In the rows, 128 means zero.
Rotation paths and how fast each direction turns (degrees a step)
Each turn is a multiple of 5 degrees from 10 to 175, or 0.

[126 131 130 125 121 120 122 130 130 115 138 120 138 135 125 131 131 137
 112 130 132 124 127 126 122 136 120 119 112 132 130 126 116 125 114 112
 129 125 123 126 120 133 148 130 134 115 127]
[125 133 127 126 124 119 129 127 130 117 141 119 135 123 120 132 132 135
 118 128 132 125 126 124 127 137 120 114 116 126 133 127 119 119 114 108
 130 125 127 124 124 130 150 130 129 113 119]
[133 133 130 126 124 115 124 126 131 117 135 127 136 128 119 138 133 134
 117 123 130 122 127 127 130 126 121 116 119 127 133 128 116 126 110 109
 132 124 130 131 122 133 147 128 126 116 113]
[134 127 127 131 123 118 122 122 132 112 136 125 134 131 124 133 137 133
 114 125 123 127 131 132 132 130 119 117 110 132 132 128 118 123 111 107
 123 123 127 133 125 137 144 129 126 121 120]
[133 130 127 133 127 120 127 122 126 116 136 127 136 127 128 130 138 135
 120 121 123 127 127 133 126 136 121 123 110 127 134 131 112 124 112 107
 119 126 121 125 127 128 149 126 124 122 115]
[132 131 133 127 125 118 118 129 128 115 134 126 141 136 128 130 135 136
 116 125 128 123 126 130 121 134 121 124 112 130 130 129 110 132 111 114
 124 126 120 125 121 128 149 129 131 119 120]
[124 130 130 125 121 121 123 127 130 115 141 119 138 131 123 126 134 135
 115 131 130 125 128 126 123 140 119 118 113 131 130 128 117 123 115 111
 124 127 122 123 123 131 149 132 134 116 126]
[126 135 129 123 126 117 128 127 128 118 138 123 139 124 117 133 134 134
 118 127 134 121 126 124 125 133 120 118 119 125 133 130 117 124 113 108
 130 128 126 125 122 128 150 128 129 113 117]
[131 131 128 124 124 115 124 126 131 115 135 126 137 131 118 138 133 135
 112 126 130 123 129 127 129 126 120 117 115 130 132 127 120 125 111 108
 131 125 129 134 122 137 145 128 129 115 121]
[132 128 124 132 125 119 129 122 130 114 138 124 133 126 125 133 136 136
 117 123 124 128 129 131 131 132 120 117 110 129 134 127 119 119 113 105
 123 123 127 131 127 135 146 126 123 119 119]
Directions:
[126 125 126 129 126 130 128 126 130 126 131 124 126 128 129 125 128 127
 127 130 126 130 130 129 129 131 127 125 125 130 128 127 131 124 129 127
 125 127 128 128 129 131 127 129 129 129 132]
130
[127 128 130 126 128 129 126 127 127 128 128 129 131 130 128 123 130 126
 129 129 127 127 129 129 125 131 126 131 128 129 127 131 126 131 128 128
 124 131 124 126 128 125 128 129 131 130 129]
55
